The rows of T fall into 4 groups, and each row is roughly a mix of its group's hidden directions.
T:
[[ 17  43  17 -31   1 -23  40 -11  38 -10]
 [ 30 -30  -4 -32  -2 -22  18   2  55 -21]
 [  3  17  29 -15 -18  -9  49 -13  42  33]
 [ 13  16  27  -1  43  45  -2  12  28 -34]
 [  0  47   3   3   3  20  -5   1 -57  34]
 [-26 -10 -16   8  -3  34 -56  30  -8 -27]
 [-14 -49   3  -7   0  49 -42   1 -12 -12]
 [ 31 -29  21  28  -1 -46 -20 -34 -20  -1]
 [-25  54 -14   7  -8 -35  20 -37   9 -12]
 [  2 -45 -48  -6   4  -1 -20 -28 -23  33]
 [ 27  28  -6 -14 -12 -11 -30  29 -57  -7]
 [ 43  11  10  43   0  13  41  28   9 -22]
 [ 43  14   3   6  14  37  11 -33 -31  35]
 [  1  36  -2  15  11 -42  35  -4 -20 -46]
 [-42   2  21 -45 -20  12   2  35  24  24]
 [ 22 -11  -6 -43  49  24  24 -22 -23   5]
 [ 45 -10   0  -2  -3 -44 -11 -49 -22  -7]
 [ -1 -48   0  -2  -1 -14   2  -2  58 -34]
 [ 21   4  27 -24  11  -8  11 -20  67  11]
 [ 10 -15 -36  13   7 -19 -17  12 -17 -65]
 [ 10  -8 -12   7  -9   1 -61   9  46  28]
 [ -1  51  30 -42  25  -6  -2  26  -2  22]
 [ 22   9   0  22   4  38   3   1 -63  24]
 [-17   5  -5  13   8  42 -51  28  -7 -36]
 [ 34  36  22  35   8  10  44  22  16 -13]
 [-32   2  16 -17  -3  10  60  23 -31 -18]
 [-43  44  -1  -3   2 -12  -3 -31  25  39]
 [-16 -38  -4 -35  12  -1  -8 -31 -12  53]
 [-51  21   1  -5  34   2   3  52  12   2]
 [-29  27  -5  28  -6  -8 -28  34 -52  -2]
 [ 43 -25  -7   7 -40   2   4 -53 -11  -5]
 [  5  49   8  27 -27  -6  23 -48   4 -15]
 [-22  60   3  -1  -8   9 -13  -4 -40  32]
 [-49  13 -16 -26  29  25 -16   1  33  28]
 [-37   0  20 -43 -19   7 -25  31  31  23]
 [-49  48  -9  17  -9   3  12 -16  37  12]
 [  3  -6 -24 -21  26 -47  19 -13 -14  49]
 [-43   5 -24 -10  -5  52  16  22  32   9]
 [ 26 -14   6 -21  17  13  14 -51  50   6]
 [-45  -5 -51   4   4 -12   5 -34  -4  34]
 [-10 -17 -22 -70  17  16 -19  -2 -15  13]
 [ 23 -66  -3  19  -5   3  12  21  14 -31]
 [ 67 -28  -1  -6 -18   7  -7 -33 -15  -1]
 [ 16 -41 -31 -18  14  -4 -32 -17 -36  32]
 [  7 -69   0  22 -30  13   4   9 -21  15]
 [-44  11  38 -26 -27   4  -2  22  23 -33]
 [ -9  -8  21 -27  32 -36   4  13  55 -17]
 [-36 -22 -18 -47  -2   2 -19 -26  -8  42]
 [ 29 -54   7  -3  39 -13 -36  -8  -5  14]
 [-10 -40  12  -4  -6  53 -24  27  13  31]
 [-18 -34 -39  19 -11 -13 -19   0   2 -55]
 [ -1  -9  -2  50  38  33 -26  -8 -22 -27]
 [ 35 -22  30   9   5  34  -9  54 -10 -14]
 [ -1 -16 -30 -16  11 -21 -19 -61 -30  12]
 [-11  53  17 -48  22  -4  -6 -17  21  21]
 [-40  11  24   6 -14  31 -16 -34  11  45]
 [ 21  10  12  11  31   1  35 -15 -56 -27]
 [ -9   5 -44 -37  40 -31  10 -27   3 -17]
 [ -9  33  -1  26   6 -33  33 -22 -22 -47]
 [-56  44  22  29 -19  -1  16  -4   2  -7]
 [  8 -13  -1  25 -26 -37  -6  -8  63 -14]
 [  8   4  -1   4  11  55   4 -25 -51  23]
 [ -9 -64  -6   0  17  29 -25 -26 -13 -16]
 [-20 -16 -24  -6 -44   0 -30  54  -6   1]
 [-24 -45 -31 -12   4  17 -41  37  -4  -7]
 [-28  47  20  40 -30  18  23  14  17  -3]
 [ 35  27  11 -13  29  19  13 -46   1  37]
 [-43   9  38 -29 -20   8 -30  15  30 -20]
 [ 15   7   1  14 -52  28   9 -55   7   4]
 [-37 -20   4  19 -18   0   2   7 -18 -66]
 [-45  29   8 -47   3 -28  24 -10 -19  13]
 [ -9 -26 -29  12  -1  12 -36  24  -6 -57]
 [ -9  -5  26  28 -12  12  -1  14  -3 -71]
 [  7 -15 -16 -26  59  17   7 -43 -16  -6]
 [-68  18  -9  -3  21   5  -4  18  30  19]
 [  8 -23   1  27 -16  -9  12  18 -26 -65]
 [ 30 -24  16 -10   1 -12   7  -8  70 -11]
 [-21  56  -1  16 -19   9 -15 -14 -37  33]
 [-51  38 -11  -7 -14 -31  36   7  16   7]
 [-17 -34 -18  38 -30 -22  -2  39 -17 -27]
 [  9  -1 -17  24   7  32  10 -19 -66  19]
 [  7  52  55  -6  13   4  19  12   8 -22]
 [-31  43   4  30  36  24 -29 -24   2   4]
 [ -6  16   7  28 -54 -13 -12  51 -11   2]
 [-47  44 -19  -3 -11   4   5 -28  36  19]
 [ -6  53  12 -47  27   1  -9 -24  13  21]
 [-50  22 -18 -10  35  26   5  13  38  10]
 [ 27  -2 -47   6  15 -19  17 -13 -12  54]
 [-24 -29  -1   1 -17 -23  -4  -6  63 -28]
 [ 15 -51  -4  10 -12 -21  11   4  51 -29]
 [ 14  -5  13  24 -67  -7   1 -37 -13   5]
 [ 18   7 -13  24 -14  35  -2  -1 -65  18]
 [-27  46   8  31   5  -1  -7 -21  45  25]
 [ 32 -47   5 -11  -8  31 -36  -7   8  36]
 [-44  11  37 -39 -24   6  -2  29  24 -10]
 [ 20  33   1   1  -1  24   5  12 -62  32]
 [ 11  63  -3   5   0 -42  28  12   6  16]
 [ 18  11  15  17  13   6  58  -1 -36 -35]
 [-38 -47 -25  10 -17  19  -1  44 -11   0]
 [  6  40   6 -31  29  28   6 -24 -34  33]
 [  2  51   2  -6  -9 -41  37   0  22  29]
 [-22 -47 -22   7 -37  19  35  25   3 -17]
 [ 43 -23  29  -6  35   1 -11  35 -32 -15]
 [ 42 -42   9  40  16 -33 -10 -18  -1  -7]
 [-40  27 -21 -25  -1  38  -3   6  37  29]
 [ 43 -37   3  37  -2 -38  -5 -31  -4  -7]
 [ -5  36  -2  19  58  21 -18  -1  11 -34]
 [ -2 -40  -5  16  -5  13 -21   7 -48  47]
 [ 29  27   5 -16 -23 -16  21  30  20 -52]
 [-53  34 -15   4 -31  26  27   3  21  -1]
 [-37  16  -2 -10   7 -30 -51 -39  -4 -15]
 [ 20  33  25  -3 -15  32 -10  60   1  -8]
 [ 22  46  15  15  -5 -35  48 -11   6  21]
 [-49  47  -1   1  30 -27  16  18   4 -15]
 [ -2  19   7 -12 -10  -5  26  -1  59 -47]
 [-37  52  -9   1  -9 -38 -18  22 -24   6]
 [ -3  37  35  37   6  25 -17  -4  36  29]
 [ 14  16 -12 -10  32 -16 -47 -31  -8  43]
 [ -2  12  -9 -17  32  -8  24  17  59 -34]
 [-12  21  32  46 -42  17  25 -11 -12 -22]
 [ 10  44  11  14 -35  16  -1  21 -39  36]
 [ -5 -20  17 -39  -6  36  -9  34  17  45]
 [-18 -22 -20  29   8  15 -42  12 -46  27]
 [-27 -27  -7  -3   2  30 -47   9 -30  38]
 [ 29   5   2  55  -1  11  27  40   9 -26]
 [-58  25  -4  -8  -5 -11  53  -3 -10  -7]
 [ 12  42 -12  18  32  -7 -10   9   1 -59]
 [ 40  -2   7 -12 -36  -5  10  41  -6 -47]
 [-28 -13 -20  10 -11  -3 -11  45 -53 -25]
 [-13  30  26  24 -19   6  32   5  34 -47]
 [ 12 -45 -15  56 -24  -2   3  17 -20 -17]
 [ 10 -37 -30 -50  39 -10  -9  14 -16  -7]]
Each list below has two rows that fit no group; the rest each fit one group, if only roughly. Name those rows in the order they come.
  Q_154: [ 29  -1   9 -45  37  34   8 -38   7   8]
  Q_228: [ 17  59 -25  22  37  12 -21 -13   4   6]
  Q_667: [ 62 -17  20 -24  31  12 -10   9 -25 -10]
  Q_702: [-50  36  -5  19  -3  30  23  28  26   2]
  Q_144: [ 23  -3  39  38 -18 -11  20  11 -35 -38]
  Q_495: [ -5 -25   0  38 -24  24   7  22 -57   8]
  Q_396: [  1  29  -3 -42  16 -33  -2 -33  45   5]
  Q_33: [-40  31 -18 -42  32  20   8  21  21  -5]
  Q_169: [  1   2  -3  18  -5  -2  15 -27 -73 -20]
  Q_132: [ 20  16  22 -56  26   8   7 -12  43   8]
  Q_544: [-54   0 -17  -3  30 -15 -25  -2 -45   5]
  Q_785: [ -2 -35  -7 -36 -21  25 -25  26  -2 -47]
  Q_102: [ 22 -28 -39 -17   1   2 -10 -31  -7  54]
  Q_464: [ 17 -60 -13 -27  26 -20  25 -24   2  -4]
 | Q_228 Q_169
  Q_890: [36  6  2 30  3 16 57 32 16 -2]
  Q_861: [  8 -17 -16 -29  53 -37 -31  -7 -14  12]
  Q_268: [  8   4  -3 -17  44   9  -2 -63  23  16]
  Q_938: [40 -4  2 39 -6 29 42 32 16 -1]
  Q_193: [  9 -33 -35  16  25 -10  -6 -11 -58 -14]
  Q_556: [ 28  35  20 -23  19  25  29 -39  28  -7]
  Q_781: [-16  17  -4  -1  -5  -2   3  27 -71 -27]
  Q_59: [-21  18 -24 -68  23 -13 -10   6 -15   6]
  Q_42: [-29 -44 -17  14  -1 -12   2 -27  36 -41]
  Q_199: [ 45 -11  32   8  -3  21 -19  42  32 -14]
 | Q_556 Q_781
  Q_526: [-26  52   8   7   5  29 -19 -20 -39  22]
  Q_849: [  9   4  34  24  14  44 -25  24  31  31]
  Q_748: [-26 -32 -38 -14 -37 -41   8   7   4  24]
  Q_188: [-36  20  13 -34 -12  33  27  36  29   0]
  Q_636: [ -7  13  26  -9  18   9   6 -35 -20  64]
  Q_582: [ 13   9  11  47 -51  19  30  20   0 -18]
  Q_57: [-11 -59  -2 -16 -22   1   1 -43 -12  28]
  Q_940: [  0  29  -4  43 -47  19 -11 -23 -26  23]
  Q_253: [ 30 -15 -24  14  18 -10 -53   6   5  44]
  Q_447: [ 15   2 -18  16   4  33  -9   4 -56  44]
  Q_926: [-33  30 -39  -5  17 -28  15 -37  31  -3]
 | Q_188 Q_447
  Q_984: [ -1 -54 -22 -27 -24 -25  24  -5  26 -23]
  Q_260: [ 54 -21   9 -29  33   4 -15  22 -32  -2]
  Q_32: [-17 -18  -4 -49  -5 -18  10 -21  10  56]
  Q_741: [ -5  39  20 -50  29  26 -15  17  18  18]
  Q_712: [ 21 -39  -3  13 -38 -29  26 -29 -32  11]
  Q_370: [  7 -74 -12 -19   2   3  17 -18  11 -20]
  Q_829: [-26 -47 -23   5   9  18 -45 -11   2 -33]
  Q_877: [-48  18  -4 -30  31  13  12   6  48   3]
  Q_44: [-19  51  -2   3 -29 -30  30 -27  -8 -25]
  Q_119: [ 23 -38   7 -37  26   5  24  -4  44 -23]
  Q_91: [ -8   1 -38 -56  47  -3  -5 -11   6   0]
  Q_547: [  4  26 -17  29 -35 -21  15  41  24 -35]
  Q_109: [  7 -41   2   7  -8  -7   8 -37 -44  43]
  Q_25: [-39   3  -7 -25  25  40  -6  48  12  12]
  Q_949: [-37 -25  -5 -41  25 -20   6 -17 -11  44]
 | Q_877 Q_949
  Q_54: [  2 -63 -23  -6 -17 -24  16  -1  12 -36]
  Q_853: [ 12  23  11  -1 -23  -1  15   1  42 -61]
  Q_682: [ 21  10   1 -11  34  34  11   6 -59  23]
  Q_161: [ 34 -49  -2 -17  -8 -19  22   3  47 -12]
  Q_285: [  3  -8 -37 -20  22 -10  15  -4 -31  59]
  Q_527: [-34  46 -10  23  -3 -40  30  -9  -5 -26]
  Q_4: [ 47  -7 -15   4  39 -23  22 -10   1  45]
  Q_69: [  3  10   6 -63  23   6  13 -30  34  15]
  Q_385: [ 25  39  15  20  -2  32  16  -5 -54   9]
  Q_280: [ 10 -15 -24  10  43  -4 -25   2 -34 -49]
  Q_111: [  5  -2  19 -32  16 -26  -3  -9  67 -15]
  Q_175: [-18 -11  21  23  11  48  -1  55  12   4]
  Q_338: [ 19   7  16 -47  12  20  20 -38  40  14]
 | Q_4 Q_385
  Q_229: [-31  21 -45  -6  12  41 -31  -3  22  17]
  Q_101: [ 45 -14  -4  29  11  10 -54 -30  -1  -3]
  Q_854: [ 33  14  25 -54  26  13  15  -5  33  11]
  Q_609: [-22 -17   5 -17  18 -45 -10  32  32 -39]
  Q_876: [  8   9  11 -66  19 -13  19 -21  34   6]
  Q_871: [ -3 -20 -22  -8  48 -23   2 -44 -16  34]
  Q_310: [ 55 -28  22   3  -3  31 -32  26   6  -7]
  Q_934: [ -1   9  44  13 -13  14   2  22  20 -60]
  Q_366: [-12  44  18  13  21   1  17 -20  11  58]
  Q_426: [-24  15 -21  15  17  15  10  21 -57 -37]
  Q_835: [ 28  12   5  16 -17  21   6 -62  26  23]
  Q_963: [-11 -23 -23   8  23 -21  -3 -39 -40  42]
  Q_685: [ 36 -25  13   4 -14 -19  15   2 -51 -40]
 | Q_229 Q_426
  Q_916: [-22 -15 -16  39 -18 -20 -10  35 -48 -17]
  Q_261: [-54  42  -5  20 -16 -17  27  -8  25  -2]
  Q_185: [ 21  24   1 -54  37  10   4 -35  20  14]
  Q_962: [-22   2  -1  11 -60 -20  -2  49  -4 -11]
  Q_411: [  0   1  12  11 -17 -26 -22  -1  71 -19]
  Q_912: [-24 -19  -2  41 -34 -31  -8  42   4 -22]
  Q_650: [ 33  10  23 -35  24  30  14 -39  28  14]
  Q_208: [-28  66   7   1 -16 -10 -21 -21 -13  24]
  Q_337: [-24 -21  -3 -15  -9  54 -21  11  25  42]
  Q_24: [-23  15 -48 -34  36 -19   3 -13 -15  30]
  Q_346: [-17  12  -1  12 -37 -19  -9  62 -28  -7]
  Q_331: [-36  47   7   6  11  35 -24  13  30  22]
  Q_747: [ -3 -10  36  35 -50 -18  -4  -2 -37 -16]
  Q_878: [  4  47   3  10   1 -29  13 -58  -8 -18]
  Q_472: [-13  60  -2  13   2  32   0  19 -34  25]
 | Q_24 Q_472
